[[  3  15 -39   9  14]
 [  9 -18   3 -12 -12]
 [-13   6  -7 -13   2]
 [ 18  -4  27   5  13]
 [  1  -9  59  55  20]]
->
[[-18   3]
 [  6  -7]]

[[ -8 -22  25   9]
 [ -4  29   1  20]
 [  5  53  25 -47]
 [-20   1 -25  17]
 [ -7  45   3  17]]
->
[[29  1]
 [53 25]]

[[ 50   9   9  -3]
 [ 45  18  18  -9]
 [ 36  29  29 -17]
 [ 55  -1  -1   5]]
->
[[18 18]
 [29 29]]

[[-62  47   1  26  -7]
 [-31   2 -62 -66 -50]
 [ -9   7 -62 -52 -20]
 [ -2  17 -57 -11  22]]
->
[[  2 -62]
 [  7 -62]]

[[ -9  11 -32  36]
 [-61   1  -1  19]
 [  7  -5   5   0]]
->
[[ 1 -1]
 [-5  5]]

[[-24  54  66]
 [ 65 -12  42]
 [ -2 -21  38]]
->
[[-12  42]
 [-21  38]]
---
[[ 12 -17  13   1 -13  -5   0]
 [-11   5  19   0   6  49  -3]
 [  7 -19  12   5  -7  -1   3]
 [ 10 -14  22   0 -14   5   0]
 [  0   0   7   9  -8  -4  -4]
 [-17   0  14   0  -4  48   1]
 [  0   5  16  21   0  49  -2]]
->
[[  0   5  16  21   0  49  -2]
 [ 12 -17  13   1 -13  -5   0]
 [-11   5  19   0   6  49  -3]
 [  7 -19  12   5  -7  -1   3]
 [ 10 -14  22   0 -14   5   0]
 [  0   0   7   9  -8  -4  -4]
 [-17   0  14   0  -4  48   1]]

[[ -5 -50  32 -22  35  20 -11  -8   7]
 [ 33  10  -9  30   6 -37  25 -33  26]]
->
[[ 33  10  -9  30   6 -37  25 -33  26]
 [ -5 -50  32 -22  35  20 -11  -8   7]]

[[-60   7  -8 -53  -3]
 [-18  -2 -14 -17  29]
 [-64   5 -10 -45 -14]]
->
[[-64   5 -10 -45 -14]
 [-60   7  -8 -53  -3]
 [-18  -2 -14 -17  29]]

[[  4 -24  17  13]
 [ 47  19 -25 -23]
 [  1  -8  15  25]
 [ 15 -23   7   5]
 [ -1  20 -34  23]
 [ -1   2  -8  11]
 [  2  -4  -4  16]
 [ 16 -17  -6  -8]
 [ 41  36 -29 -10]]
->
[[ 41  36 -29 -10]
 [  4 -24  17  13]
 [ 47  19 -25 -23]
 [  1  -8  15  25]
 [ 15 -23   7   5]
 [ -1  20 -34  23]
 [ -1   2  -8  11]
 [  2  -4  -4  16]
 [ 16 -17  -6  -8]]

[[ 50 -10]
 [-65 -34]
 [-17  58]
 [ 40 -24]
 [-33  -4]
 [ 49  14]]
->
[[ 49  14]
 [ 50 -10]
 [-65 -34]
 [-17  58]
 [ 40 -24]
 [-33  -4]]

[[ 11  10   4 -15  34]
 [ 12 -20   6   7 -14]
 [ -8  -6   4  -7 -33]
 [-51  10   3 -30 -54]
 [ -5  39   8 -12  32]]
->
[[ -5  39   8 -12  32]
 [ 11  10   4 -15  34]
 [ 12 -20   6   7 -14]
 [ -8  -6   4  -7 -33]
 [-51  10   3 -30 -54]]

[[-31  38  -1 -11   0  -2  28 -38  -6  21  17  -5]
 [  7 -41  31  15   0 -35  26  21  25  11  24  65]
 [-15   2  -4  -9   1  52 -16  -9   0  16  -9 -27]
 [ 12 -12  14 -12   0 -13   6   3  21  10  12 -12]
 [ 23  -9  -2   1   0  -4   0  17  -6  -4   0   0]
 [  3 -24  13   1   1  -6  -3  20  14   3   0  11]
 [ 17  -6  12 -11   0 -24  11   1  17   6  15 -11]]
->
[[ 17  -6  12 -11   0 -24  11   1  17   6  15 -11]
 [-31  38  -1 -11   0  -2  28 -38  -6  21  17  -5]
 [  7 -41  31  15   0 -35  26  21  25  11  24  65]
 [-15   2  -4  -9   1  52 -16  -9   0  16  -9 -27]
 [ 12 -12  14 -12   0 -13   6   3  21  10  12 -12]
 [ 23  -9  -2   1   0  -4   0  17  -6  -4   0   0]
 [  3 -24  13   1   1  -6  -3  20  14   3   0  11]]
